In the data rows, 128 means zero.
Some points, each followed by its number:
[ 94 132 110 127 150 131 115 112 143  99 122 108 102 128 117 139 125 135 118 159 112 120  99 148 117 147 112 175 142 102 125 139 111 124 124 155 138 105  93 122 119 122 146 111 149] 0
[ 95 140 108  95 175 129 108 126 173  80 106  86 114  96 128 158 127 139  75 167 105 142  84 127  78 175  91 211 123 121 110 154 100 133 146 164 152  78  79 107  97 136 151  73 161] 1
[117  92 167 148 100 129 125 111  97 134 148 136 132 132 144 135 100 152 152 131 119 123 127 137 116 118 168 123 153 122 144 163 109 131 141 147 141 144 143 114 123 109 108 151 133] 2
[130 142 169 138 117 131 114 108 139 104 141 135 116 143 136 146  97 168 119 150 121 102 113 171 131 154 162 136 118 120 135 115 110 122 107 138 156 120 129 158 139 111  86 152 134] 3
[117 118 184 130 115 132 109 111 117 113 149 138 121 157 143 144 105 163 136 136  99 110 117 160 142 138 147 117 113 143 144 132 119 141 116 157 141 134 117 137 157  98  80 159 149] 4
[116 116 156 133 108 126 122 120 115 130 147 131 123 147 146 142 108 145 145 134 118 114 130 145 127 132 161 114 143 130 144 158 120 137 130 143 145 137 132 122 126 110 102 157 143] 5
[123  89 174 137 108 123 124 108  99 132 170 134 131 152 144 135 102 169 154 129 121 120 112 143 110 118 154 113 138 144 145 150 119 145 130 148 149 143 111 127 154  89  80 171 141] 6
[122 122 154 139 116 133 125 120 125 111 135 128 120 134 141 140 122 154 130 142 129 117 136 159 128 147 146 132 125 116 139 124 119 122 113 137 132 128 146 142 135 118 100 134 141] 7
[148 136 129 144 117 120 128 124 137 113 132 137 120 121 152 153 131 154 117 132 134 105 148 150 125 153 159 142 139 113 127 129 118 111 110 109 128 138 160 123 134 142 106 120 137] 8
[153 143 147 139 128 127 126 118 126 120 144 133 126 137 168 137 142 138 118 137 133 103 148 161 131 146 143 129 140 108 132 127 127 136 108 124 124 151 163 121 151 119  94 133 148] 9
[128 144 110 147 140 123 134 138 125 109 136 115  82 142 125 126 156 123 125 139 126  96 133 140 117 146 122 135 125 112 122 117 119 134 105 131 106 122 146 143 145 120 126 124 142] 10
[135 132 154 136 134 125 131 103 103 122 162 106 115 184 139 126 133 159 111 133 122 100 112 167 139 155 129 112 126 140 132 107 116 166  87 148 136 146 127 160 192  83  69 169 145] 11
[147 158 101 144 156 122 164 125 122 118 121  95  89 155 139 107 193 115  98 136 140  82 156 167 129 151 101 146 121 120 113  87 116 123  72 122  72 123 146 167 176 108 127 130 132] 12
[117  96 145 135 120 130 122 110 102 131 149 128 126 158 126 137 110 143 132 136 120 108 116 140 119 123 120 121 143 121 143 134 111 146 132 165 123 143 124 116 131  98 103 145 142] 13
[126 120 139 153 115 125 128 146 110 135 149 139 130 116 187 146 134 128 144 106 128 101 127 128 133 120 165 109 166 114 125 155 150 131 142 122 124 133 138  68 114 124 122 134 141] 14
[150 158 166 154 132 129 157 117 114 130 161 133 142 139 173 143 159 148 123 116 134  88 163 160 129 142 148 111 144 120 125 114 137 146  85 117 124 161 176 120 182 107  83 144 144] 15
[143 158 120 137 143 129 123 134 123 115 144 145 117 133 182 156 139 130 102 117 113  92 132 152 136 140 161 112 149 112 120 131 140 151 102 105 114 126 158  94 144 139  95 131 133] 16
[135 158 118 141 129 126 116 140 134 128 146 140 122 121 183 153 144 139 108 122 116  99 131 137 138 148 163 107 151 111 114 135 147 148 117 112 126 131 147  85 142 129 104 130 136] 17
[145 168 129 147 159 115 182 136 132 117 113 111 104 151 149 131 177 117 113 117 135  96 169 143 109 133  85 129 123 135 121 107  96 138  89 127 102 154 156 143 170 112 125 120 157] 18
[149 161 125 139 155 123 172 136 117 125 154 119 112 137 182 144 184 131 102  98 120  85 148 142 132 134 137  97 139 118 132 117 141 157  98 114 101 155 162  83 176 125  92 116 155] 19
[121 135 109 139 120 120 138 129 145 121 109 120  85 137 110 130 126 120 133 152 131 112 146 133  84 110  94 116 133 132 132 141  80 116 142 149 137 133 129 142 125 119 151 121 144] 20
[112 128 101 156 112 116 117 139 133 123 128 133  81 121 100 144 102 129 134 155 129 108 134 115  96 116 118  96 131 113 126 154  85 123 150 146 153 126 107 139 120 128 144 125 134] 21
[184 182 141 163 186 132 241 150 142 124  69  87  88 146 162 111 234  90  87 104 138  89 193 162  91 125  52 132 113 155 113  68 107 123  55 103  63 170 170 151 205  95 138 108 182] 22
[117 126 116 140 129 112 137 136 117 130 138 129 101 135 125 133 135 128 128 139 124 108 139 134 116 127 111 104 128 117 135 137  87 126 136 138 131 142 140 108 140 128 121 124 143] 23
[141 150 133 147 155 117 172 129 115 127 119 112  94 154 161 130 170 118 119 133 129 109 159 141 101 119 102 122 128 140 134 118 105 132  97 135  99 156 151 140 161 108 125 123 163] 24
[146 147 128 158 129 112 125 163 123 127 168 147 112 135 179 170 144 139 100  88 121  84 108 133 166 135 160  90 139 113 122 150 135 152 119 117 126 135 142  61 135 132 110 138 152] 25
[157 160 132 148 160 124 191 136 135 125 105 104  97 150 155 129 191 103 114 116 126 107 167 134  98 124  75 119 125 136 124 102  99 131  88 122  85 160 155 137 171 103 128 111 164] 26
[138 146 148 137 141 116 166 127 114 136 153 119 115 158 163 135 163 133 113 115 120 100 140 137 111 125 123 108 135 134 130 130 104 139 103 124 103 163 155 114 172  96 105 130 156] 27
[126 128 128 148 136 124 147 129 120 128 141 121 100 147 137 141 141 124 124 133 129 107 127 131 120 128 112 115 138 121 132 125 114 131 114 135 117 144 136 127 140 109 116 139 150] 28
[134 124 148 153 116 123 142 126 108 143 156 150 153 133 184 149 137 149 125  98 133 100 139 153 129 118 178 114 162 123 123 149 128 144 120 124 133 154 169  91 136 132  95 149 138] 29
[118 106 100 142 137 119 133 134 116 116 136 123  95 127 150 129 133 120 148 143 130 102 100 118 107 116 111 133 150  93 125 133 128 120 158 137 107 108 114 106 119 115 140 143 124] 30
[153 149 162 150 102 131 132 113 119 129 145 137 148 115 162 148 132 144 138 133 141 103 164 168 122 146 194 118 166 106 124 141 127 133 106 103 146 168 201 131 153 119 101 145 117] 31
[102 118  93 136 149 122 123 129 113 120 140 105  93 142 123 118 133 107 134 149 132 110 102 122 103 124 104 129 138 109 125 117 114 113 138 152 108 104 106 136 115 125 144 139 129] 32
[129 119 105 159 141 133 139 133 119 129 141 132 107 124 173 151 131 117 124 124 128  96  90 116 134 114 140 121 160 107 127 135 127 116 157 129 106 109 110  80 119 113 124 133 135] 33
[117 114 132 148 115 126 124 127 105 132 160 130 118 126 153 148 123 135 133 127 127 106 118 123 125 131 144 107 149 114 135 147 117 138 132 134 128 134 130 111 124 113 108 143 137] 34
[139 139 143 145 134 117 145 133 104 126 153 138 126 141 170 146 146 140 119 110 121 110 140 140 124 133 139 107 146 132 123 135 131 137 113 125 130 144 152  95 160 109  88 134 141] 35
[126 132 113 146 129 109 144 129 127 109 110 112  89 137 133 137 130 113 127 146 137 111 139 118 104 112 106 112 126 117 132 123  95 119 134 159 128 133 120 133 133 115 147 130 145] 36
[163 179 153 149 156 128 167 134 113 123 132 125 122 137 198 141 195 118 101 109 118  83 170 156 133 146 141 111 146 120 112 100 149 152  73  93  96 159 187 112 191 126  91 123 152] 37
[126 141 175 134 138 113 151 128  98 127 118 120 123 157 133 135 131 129 131 130 125 111 146 146 120 123 132 106 116 132 127 115 130 132 119 118 125 164 134 126 154  94  97 143 148] 38
[114 126 116 133 140 120 131 132 126 106  92 113  89 136 113 125 121 100 130 158 126 126 139 125  96 125 100 129 122 112 127 140 104 123 136 141 136 135 113 142 128 119 137 114 140] 39
[117 129 107 152 133 114 122 136 125 107 148 140 125 126 150 145 123 137 102 130 128 106 110 126 128 134 140 102 143 110 125 148 125 144 140 136 140 128 130  91 131 127 127 129 149] 40
[119 143 123 137 135 129 129 140 125 122 142 137 114 130 149 147 137 125 111 142 123 104 127 130 132 131 134 109 136 126 124 144 118 132 123 136 136 122 129  99 135 134 132 123 149] 41
[146 157 139 138 145 121 149 130 122 123 134 124 121 137 176 142 166 126 117 118 127  93 147 142 134 139 124 107 133 119 131 121 133 138 109 111 113 141 163 105 159 130 101 126 152] 42
[128 141 152 142 146 121 150 126 111 123 115 117 106 150 131 123 144 127 129 126 113 113 153 148 110 115 117 129 119 124 127 116 112 132 111 127 116 144 121 136 152 120 117 136 154] 43
[131 110 141 163 110 120 122 139 102 128 171 152 129 128 171 155 126 152 129 115 129  99 120 129 133 122 167 115 162 119 135 150 140 148 140 139 136 144 139  86 124 114 104 148 142] 44
[ 98 109 109 139 134 132 113 128 120 114 148 129 108 130 119 130 114 116 146 157 123 114 117 106 115 121 114 144 145 107 128 145 112 130 141 151 128 106 104 115 122 126 134 125 133] 45
[149 167 124 135 143 118 143 137 151 107 108 124 111 134 139 132 157 136  97 145 133 105 143 161 131 160 127 144 116 111 117  92 124 114 101 115 114 114 135 140 141 131 117 116 147] 46
[148 135 154 155 105 131 143 120 125 123 145 145 138 119 174 139 126 143 131 115 139 109 168 152 109 135 178 127 166 103 131 136 133 130 117 115 139 160 181 122 153 133  91 143 128] 47
[142  88 201 147  81 132 109  96  97 139 157 139 163 129 146 128  79 189 161 123 137 115 129 159 108 129 182 126 158 143 141 164 115 148 131 149 177 163 142 147 140  78  78 175 124] 48
[100  54 185 116 112 124 103  95  85 145 164 155 145 170 132 136  96 178 123 110 111 132 101 122 103  97 125 118 137 157 150 138 121 161 142 178 150 154 102 125 124  65  75 171 134] 49
[123 114 110 144 124 128 130 130 119 116 141 116 114 125 138 120 122 117 142 145 131 104 119 125 116 122 135 119 152  99 126 148 117 125 146 135 117 115 126 117 121 126 135 131 136] 50
[100  92 124 126 124 134 111 129 102 126 150 117 116 140 139 134 110 137 135 141 124 126 108 117 120 101 113 143 142 114 128 134 128 135 146 163 118 121 101 121 119 106 118 141 129] 51
[158  65 253 148  53 145 132  75  87 140 166 153 194 129 163 128  54 194 165 109 146 136 148 176  88 101 225 126 176 175 161 171 112 124 120 144 185 173 155 154 159  55  42 194 118] 52
[142 118 180 147  92 131 108  98 117 117 151 141 143 137 139 137  99 165 149 143 137 119 141 161 119 134 185 124 146 127 147 137 125 121 110 133 166 152 150 149 154 109  80 166 133] 53
[114 111  75  99 180 116 133 125 131  98 104  72  82 150 134 109 156 100  98 176 114 116 110 164 118 153  96 200 131 105 103  77 143 104  92 149  54  75 103 168 125 123 138 120 114] 54
[131  98 163 148  93 127 135 119 101 137 128 130 148 103 152 139 104 142 150 128 147 115 155 134  95 121 168 141 168 114 127 164 119 107 157 127 139 149 169 125 113 116 120 136 120] 55
[ 97 119  81 128 138 105 110 132 103 119 140  98  82 147 119 123 142 118 129 165 130 105 113 149 134 147 115 156 142  92 114 102 128 132 114 144  94  98 113 150 129 122 127 146 115] 56
[104  75 114 137 128 129 126 121  93 131 135 111 104 130 147 120 116 114 162 139 142 116 100 120 103 104 117 148 154 100 124 132 130  98 150 152 102 115 122 125 108 106 133 137 115] 57
[202  86 232 180  17 161 150  75 124 147 126 138 211  66 160 117  70 170 188 133 185 126 223 186  82 144 255 161 215 107 145 183 113  82 106  93 185 185 246 187 147  96  67 159  85] 58
[ 96  85 119 129 122 126 110 103  92 114 153 120  96 150 139 123 116 144 137 148 129 116  87 132 118 118 118 132 143 105 139 124 125 140 138 170 112 102  95 142 123  98  99 153 122] 59
[101  99  69 131 150 111 108 118  89 125 154  91  76 161 125 101 144 110 135 164 139  93 107 147 124 131 116 159 143  94 109  96 134 115 118 151  74  93 105 164 138 106 118 145 108] 60
[106  89 122 141 124 131 111 118  96 123 160 118 111 140 138 121 115 148 143 146 130 113 103 131 121 126 135 136 149 122 135 129 110 129 139 165 124 120 115 137 132 100 106 147 120] 61
[ 99  84  63 111 160 124 125 120  79 113 141  74  74 151 152 102 144  88 141 155 134 105 104 122 101 107  95 185 152  84 105 103 152 112 145 160  46  68  98 146 123 120 136 142 112] 62
[120  92 153 143  92 125 125 112  95 133 152 129 142 127 144 123  86 148 148 133 140 116 123 140 112 116 164 135 160 126 141 154 114 119 140 154 144 148 143 140 128 104 102 152 128] 63
[ 95  83 122 128 138 126 112 108  90 116 161 115 104 162 131 120 113 150 120 140 118 111  79 130 129 106 122 130 146 121 131 132 114 154 129 170 112 118  95 134 125  97  97 153 126] 64
[121  86 151 158  90 124 139 117 108 134 123 111 155  81 151 132 111 123 174 136 162 122 170 124  89 117 174 179 181 107 129 173 122  92 152 117 125 146 164 117 100 135 132 123 119] 65
[125 126 135 136 115 124 116 115 143 113 129 139 111 126 131 142 102 143 123 150 121 119 122 154 123 151 149 147 130 103 131 133 109 104 130 135 142 121 139 125 109 127 115 130 139] 66
[ 96  91 128 124 128 132 124 122  94 120 149 110 127 119 148 136 116 129 163 143 126 120 116 110  99 119 118 162 148 117 136 160 123 129 144 164 127 106  85 110 115  99 128 137 138] 67
[128  77 185 145  68 121 137 107 103 141 142 149 147 121 153 133  92 152 162 124 135 129 156 144 100 109 188 132 165 136 137 179 110 122 147 132 155 172 160 117 111 104  94 151 123] 68
[142 126 159 118 103 137 111 113 174  88 118 162 120 117 131 152 101 162 109 150 110 118 129 176 119 161 164 152 107 109 141 115 115  85 127 135 139 111 128 138 118 140  96 139 138] 69
[121 120 147 136 107 120 117 121 134 117 134 138 127 123 131 146  97 148 134 147 126 117 147 146 120 136 141 146 145 110 129 141 111 112 142 142 139 129 137 111 115 137 115 137 143] 70
[101 103 148 129 107 126 112 117  96 127 160 134 135 144 135 145  93 144 145 145 129 120 113 126 115 109 145 114 150 134 137 161 119 134 144 165 145 143 116 114 118 101 106 150 134] 71
[111 111 144 144 105 129 113 119 117 125 137 125 126 120 133 139 102 131 142 128 117 112 136 131 117 127 143 135 143 113 131 165 107 135 146 130 153 135 142 102 116 132 126 133 147] 72
[ 94 102 129 121 137 134 122 113 106 105 135 131 101 158 118 139 109 145 125 137 108 113  85 140 130 137 117 118 142 118 130 142 112 148 126 162 143 121  96 118 132  93 119 141 143] 73
[135 123 141 141  96 126 122 118 131 112 131 127 134 111 129 135 111 140 143 141 140 114 144 153 106 140 172 155 146  96 128 149 106 103 120 127 145 125 157 134 117 122 120 134 129] 74
[ 84  57 171 105 123 117  96  89  62 134 185 134 118 190 132 125  67 201 122 122 114 123  42 132 132  98 132 107 144 172 158 141 108 173 134 196 149 134  70 145 139  62  56 198 134] 75
[ 89 111 105 112 167 129 118 121 105 116 130 102 104 136 121 136 127 118 128 160 110 116  82 140 121 140  92 156 145 110 119 142 132 142 113 154 113  96  89 122 123 117 130 123 139] 76
[119 150 111 109 154 130 116 131 194  68  74 114 114  89 119 160 126 158  68 171 100 147  97 151 105 187 104 192 118  98 118 127  99 101 128 148 146  78 109 122  80 153 134  78 164] 77
[ 85 141 133 113 168 141 127 124 174  70  91 113 117  98 109 170 125 145 104 165  87 135  89 154 112 176  97 193 115 112 129 148 103 119 110 144 167  95  92 100 105 141 142  74 170] 78
New points follow, each followed by the number of its nearest point above.
[141 145 123 133 158  88 183 171 152 162 121  89 140 164 124  61 101 152 108  88 168 159 120 123 124 164 118 112 132 180  89  91 176 146 114  93  72  97 126 180 163 163 157 138  55] 46
[122 132 130 122 153 123 134 128 146  91  95 114 118 115 127 145 129 116  96 152 122 124 115 142 119 146 108 164 115 114 117 124 106 123 124 142 125 113 119 120 119 137 135 106 139] 0
[133 104 135  97 103 167  96  99 110 154 125 160 161  99 113 144 142 131 152 118 104 149 133 102 160 103 128 126 111 128 162 137 129 134 131 139 140 145 139 107 115 108 132 125 134] 72
[137 116 117  98 109 152 122 124 128 150 116 127 135 127 109 131 140 132 151 114 116 153 130 104 150 112 109 135 108 142 144 121 134 141 139 147 119 122 125 123 126 147 119 116 128] 51
[113 143 123 131 122 116 126 130 141 122 136 145 109 135 131 120 129 111 116 144 134 123 145 131 102 133 144 125 120 120 128 127 117  98 120 110 139 141 140 134 109 134 135 133 126] 66
[154 181 101 126 145 106 120 119 161 116 129 136 127 107 135  66 160  81  81 146 181 124 173 149  82 142 155 102 113 149  91  76 154  45  89  40 140 170 165 216  86  92 170 155  82] 46
[125 131  83 171 127 118 134 122 124 130 150 140 127 131 138 146 119 138  89 146 121 113  93 119 128 137 138  97 154 107 140 164 112 158 159 149 144 127 114 100 146 108 125 130 149] 40
[171 105  96 104 102 175  99  94 124 145 127 155 156 105 119 165 147 125 145 121  87 145 142  94 153 103 131 145 116 131 168 132 138 146 137 135 140 137 153 113 129  97 143 107 150] 72
[133 131 116 108 125 140 128 136 139 148 138 116 143 128 109 125 140 135 147 103 118 155 109 116 161 109 107 143 109 155 148 140 136 130 123 139 112 121 105 130 133 151 118 118 114] 51
[127 113 121 100 134 181 106  60 160 130 136 186 194  57  44 135 178 118 107  89  58 186 103  60 193  68 111 147  47 116 168 139  81 138  83 108 104 147 109 108  89 129 196 100 109] 45
[124 152 111 147 162  83 167 152 151 133 139 111 140 136 127  52 111 121  75 107 179 140 126 134 100 153 134  88 112 157  82  81 158 105 101  61  96 142 130 196 116 136 171 148  62] 46
[154 103  99  74 100 185  95  83 135 144 107 165 176  79  81 148 172 117 137  87  74 166 131  81 190  78 118 148  96 140 180 131 118 147 137 121 141 149 136 118 129 103 156  98 129] 72
[139 175 157 130 166 101 174 177 103 120  73 117 116 136 165 128 172  74 146  99 129  94 155 153 126 115 109 103  93 103 111  90 158  98 133 104 134 166 157  99 143 146 104 132 154] 42
[153 136 122 102 121 133 162 168 142 165 119  96 139 152 133  98 136 149 155  85 165 165 121 136 160 150 105 142 132 178 118 104 164 136 112 133  96  92 121 150 153 184 121 106  91] 46
[127 122 133 146 115 103 131 116 120 106 102 141 119 126  99 130  74 102  99 174 133 122 134 112 110 129 130 103 133 100 152 158 114 153 163 139 147 121  85 111 121 137 143 118 120] 21
[235 103  86  21  89 228  98 128 133 185  66 119 187  84  96 130 165 127 170  69 128 216 163  73 207  98  82 157  96 185 179 105 200 167 155 146 154 120 143 144 157 149 149  53 100] 51
[126 170 124 135 178 129 197 168 197 125 112 127 133 123 123 131 124 169  95 104 135 164  86 161 132 176 107 162  99 157 110 126 110  87  86 125  88  87  95 158 118 189 141 112 139] 46
[135 147 104 159 134 128 153 146 125 119  78 147 123 113 117 150  83 135  90 150 104 121  76 117 108 123 124  56 158  97 127 119 135 135 171 122 151 109  91 100 114 134 141 135 148] 40
[120 129 104 153 127 118 114 125 109 115 137 115 106 137 126 115 131 114 138 149 132 105 113 134 137 137 149 108 130  99 108 127 121 117 132 128 120 118 132 151 144 126 120 142 119] 50
[174 118 112  79 110 160 126 153 143 176 105 107 143 138 127 129 140 133 164 101 149 163 143 104 171 123 109 153 139 169 142 112 171 148 143 134 131 105 140 126 151 161 122  96 110] 41
[203 136 115  63 127 179 173 171 149 200  76  85 169 133 124 106 117 140 167  60 171 212 135 127 172 141  73 147 131 199 137  83 213 165 136 142  93  69 118 171 176 204 115  84  77] 46
[159 103 102  69 102 201 104 118 138 163 111 133 179  93 103 140 161 152 152  78  95 188 130  94 196  84  92 159  85 157 165 131 139 150 120 150 120 119 120 130 131 149 138  94 128] 51
[102 128 131 160 134 124 114 130 125 109 136 133 117 130 118 151 104 125 140 165 107 120 126 118 107 119 121 122 135 117 132 163  96 158 147 143 160 121 100  96 126 124 134 114 154] 45
[ 97  73 114 125 130 128 127 128 100 133 154 121 112 135 140 119 109 125 141 132 129 124  96 115 108 100 112 141 146 103 138 138 126 123 162 168 104 122 101 123 115 106 110 141 122] 51
[129 160 142 116 167 102 168 157 168 130 117  97 144 137 116 100 105 162  87 114 150 160 113 137 112 171 111 144 115 166  96 117 149 133 110 117  96  87 116 155 142 170 156 104  89] 46
[168 125 110  92 113 144 131 162 133 170 110  95 146 148 127 115 122 126 141 103 159 165 143 119 148 157 104 127 155 169 139 121 183 173 163 140 144  90 128 127 176 153 122  83 106] 41
[150 105 111  66 100 194  96  86 134 154 103 152 182  75  78 155 162 139 145  85  73 185 125  81 202  76  98 140  66 153 181 141 134 154 124 154 123 145 107 116 116 141 143  99 127] 51
[120 143 140 128 142 115 133 153 152 117  99 124 128 142 121 140 106 142 108 132 127 139 114 139 111 160 122 143 116 128 114 121 118 125 122 116 124  89 118 120 106 154 141 113 136] 66
[132 125 118 103 127 159 132 117 137 161 127 136 151 113 105 141 143 143 136  99  95 166 113 117 173  95 100 143  85 149 154 138 113 146 105 152  98 119  98 136 138 157 127 117 126] 51
[164 122 136 113 138 105 148 166 143 149 113 100 135 167 124  65 113 140 104  93 172 147 152 118 125 160 124 126 151 180 102  90 204 149 145 101 104 107 145 145 174 150 153 111  77] 46
[112 118 136 134 135 126 116 115 107 113 127 133 120 143 127 140 115 120 140 159 120 120 153 115 113 116 109 138 125 106 123 150 118 142 139 150 124 128 113 128 126 116 134 124 145] 45
[141 109 112 100 102 148  94 109 119 136 123 151 139 111 125 142 133 123 142 122 114 146 146 110 145 106 143 133 129 136 158 137 126 128 143 137 143 142 145 109 115 116 131 114 134] 72
[151 100 116 104 103 157 102  95 116 135 127 152 149 105 104 145 137 131 143 125 104 148 137  94 152 102 118 135 109 134 161 142 125 136 138 141 139 138 134 114 119 117 141 115 140] 72
[164 113 104  68 105 179 110 118 127 172 100 140 157 114 107 129 153 128 159  99 107 172 135  95 183 103 102 145 104 152 155 119 155 148 136 142 126 125 130 108 134 134 131  82 128] 51
[117 125 171 148  98 121 110 109 102 121 155 131 139 147 119 125 100 162 152 142 141 106 119 161 137 134 179 104 140 126 134 145 110 142 119 142 172 140 129 151 150  81  69 173 120] 53
[131 110 123 101 107 158  98 100 120 139 118 156 151 105 101 133 159 120 128 112 100 142 138  98 158 101 118 136 109 120 154 130 117 131 134 125 134 148 133 114 107 124 148 111 125] 72
[124 136 142 144 130 111 134 133 125  99  71 130 121 108  98 139 105  91 104 157 132 131 138 132 118 125 125 100 118  97 129 144 110 127 177 141 162 130  97 111 121 132 130 124 140] 39
[104 122 119 147 119 121  96 113 100 121 153 111 102 151 116 118 118 138 144 151 127  93 105 150 147 131 140 115 133 106 128 118 124 144 120 155 139 127 122 147 154  94  97 169 118] 61
[133 124 124 122 112 117 106 125 120 132 133 139 112 129 136 110 135 106 135 136 149 121 140 118 115 131 135 126 157 133 122 121 135 117 136 115 141 133 150 133 114 129 137 139 124] 50
[202 104  94  46  92 202  90 133 133 166  78 132 166 107 104 130 167 124 175  70 127 194 154  86 196  96  94 150 103 174 167 105 181 162 155 143 148 110 153 130 146 139 134  80 111] 51
[191 113 116  83 107 158 128 161 124 168  93 106 133 158 132  95 140 116 160 105 169 146 157 115 152 135 109 132 166 169 138 102 207 147 165 144 150 110 172 116 157 136 119  87 106] 42
[121 115 154 125 126 130 105 110 115 112 137 157 151 128 138 128 117 145 121 138 127 124 169 122 139 114 106 143 115 113 146 135 153 128 148 123 115 144 113 137 124 110 129 146 147] 70
[118 137 121 161 117 123 126 123 122 134 153 135 126 133 131 154 137 130 147 125 112 110 115 135 122 135 155  98 144 106 119 151 107 130 155 130 130 143 160 107 149 112 123 141 159] 34
[129 146 141 140 143 117 151 147 101 127 124 129 120 140 155 146 162 111 129 117 117  99 154 132 125 123 133 105 126 119 119 117 132 125 137 118 116 142 149 106 149 133 114 132 168] 42
[183  93  86  43  94 245  86  82 155 177  88 151 219  48  60 170 181 141 154  51  61 221 132  49 242  55  78 161  31 151 200 134 124 163 112 153 110 129 102 132 119 145 156  73 107] 51
[148 139 122 118 143 131 157 157 154 143 108  92 145 138 129 121  99 151 107 106 160 166 114 116 128 178 106 146 151 171 122 121 166 179 137 144 151  79 117 129 174 167 135  91 108] 41
[134 168 125 143 169 101 228 191 180 205 128  68 156 176 127  75  91 183 125  50 179 185  83 139 150 176 107 150 117 202  89 113 169 157  87 127  41  67  93 197 169 229 123 124  58] 46
[116 130 130 153 117 125 116 142 133 140 154 133 110 133 150 150 124 134 134 140 116 100 124 116 124 121 127 112 137  96 130 152 110 122 139 134 128 133 134  98 127 111 115 134 160] 34
[151 181 115 151 192  61 209 167 171 169 132  73 154 160 117   6 107 133  52  85 210 183 126 128  96 165 118  84  84 212  53  64 197  99  75  31  63 121 122 246 145 142 204 141  11] 12
[114  76 156 131 104 113 111 113  94 140 153 135 135 140 141 136  96 160 145 129 132 131 115 125 118 111 142 120 161 116 144 150 122 138 146 160 141 140 113 123 117  92  97 164 137] 71
[142 101 118 104 121 158 108 104 124 136 119 148 150 107 108 147 147 138 142 106  87 152 129  97 159  95 102 145  93 130 162 149 125 145 128 145 123 142 112 116 130 126 141 114 137] 51
[129 171 179 128 159 104 151 135 101 106  64 107 102 145 134 127 147  86 127 128 131 104 181 150 116 115 109 132 113 111 119 102 133 110 126 110 120 152 147 147 151 119 108 134 150] 43
[139 165 173 138 145 123 161 148 123  92  22 119 112 122 108 147 127  87 103 138 139 123 168 139 103 121 103 128 109  97 125 122 116 106 158 122 131 123 128 126 117 128 145 113 156] 39
[122 162 114 138 156 114 160 155 165 146 136 110 126 145 123 105 124 144 103 115 145 145 121 142 124 152 117 128 122 147 108 109 125 109  91 117  90 107 111 163 131 165 137 128 113] 46
[145 133 133 164  89 132 131 108 105 125 146 130 143 113 145 113 127 127 154 159 143 112 162 176 121 160 199 121 167  92 114 129 127 107 103 101 142 144 193 165 160  96 114 145 112] 31
[116 124 120 139 124 124 104 127 116 111 133 131 126 124 131 148 115 124 132 152 115 113 122 129 127 133 124 143 137 109 132 148 113 134 137 143 141 107 128 113 123 142 121 119 140] 45
[128 136 131 137 116 118 115 112 127 129 139 141 124 125 140 125 126 127 126 133 147 127 132 140 110 126 154 119 145 114 118 129 117 106 110 110 137 150 142 132 119 118 126 143 115] 74
[175 120 126 102 129 103 129 158 129 141 104 117 127 165 119  55 132 105 129 109 185 139 179 106 124 144 134  92 161 168 114  84 207 142 157  81 133 124 167 127 150 117 156 109  83] 38
[132 140 112 144 129 111 115 119 128 125 147 151 134 123 153 104 129  92 126 146 142 119 155 134 109 132 149 116 133 131  99 102 137 114 120  83 133 163 171 162 106 115 158 151 110] 8
[117 130 119 110 133 127 142 150 131 137 130 104 114 146 131 123 121 135 133 132 139 136 122 119 128 137 100 151 125 145 115 122 135 127 124 154 110 107 112 142 144 143 127 121 120] 32
[128 136  98 160 125 129 130 128 130 128 153 151 127 138 144 159 117 133 112 140 113 108 109 126 123 134 135  96 150 105 138 148 111 139 147 130 129 129 126  96 148 105 126 131 156] 40
[106 149 144 143 143 127 136 128 146  91  78 117 115 114  93 164 107 114 113 150 119 123 131 132  97 138 104 138 125 117 120 156  91 129 142 136 158 125 104 117 112 125 145  99 156] 39
[145 146 145  75 185 156 179 147 255  32   5 179 112  65 111 191 126 189  15 166  88 163  84 203 118 224  88 217  68  91 116  97  86   0  95 108 131  64 109 106  53 174 139  46 210] 77
[163 111 122  84 109 168 114 146 140 156 108 125 141 122 118 123 147 135 157 101 138 155 148 109 171 124 110 127 135 160 151 122 163 154 141 141 139 116 149 124 148 155 127 101 113] 41
[117 134 114 124 158 123 133 143 150 119 120  96 120 126 125 136 118 148 120 140 136 143 110 127 117 161 108 168 137 136 111 129 133 147 126 137 129  84 104 134 126 148 145  97 129] 0
[132 159 124 151 172  90 186 164 162 141 130  96 131 140 118  68 115 141  84 101 170 164 112 133 122 149 125 100 122 163  79  95 155 123 106  88  81 106 113 184 131 161 156 132  74] 46
[139 143 152  85 155 134 149 137 219  75  47 171 116  93 129 172 110 162  61 151 120 145 121 186 112 185 102 200  87  98 126 112 102  34 122 113 124  93 123 103  60 170 130  74 175] 77
[100 166 113 119 162 134 139 127 163 145 146 132 136 103 106 122 151 106 128 109 117 155  87 114 148 106 113 127  76 140 118 113 106  97  74 104 118 142  93 156  90 160 142 132 103] 32
[167 121 121  96 115 159 125 149 130 164  97 112 144 134 111 119 127 132 152 106 131 163 137 108 162 128 111 127 129 165 149 118 173 160 144 138 127 112 132 134 150 170 124 101 113] 41
[ 86 117 134 138 109 127 108 134 119 116 149 124 120 129 124 152 113 122 163 154 111 115 135 121 132 119 136 124 136 121 127 165 125 158 154 152 150 128 113  92 123 130 135 123 151] 72
[116 114 123 112 121 148 115  85 124 127 134 169 153  98  91 137 149 113 119 110 104 150 113  94 152  96 134 131  95 125 146 135 101 131 112 121 142 155 122 123  93 104 155 123 124] 72
[101 106 166 137 108 113 100 103  83 124 160 132 134 168 125 131  92 167 128 132 126 116  94 142 130 119 147 107 132 142 157 132 109 151 129 169 155 133 106 144 136  86  73 178 129] 6
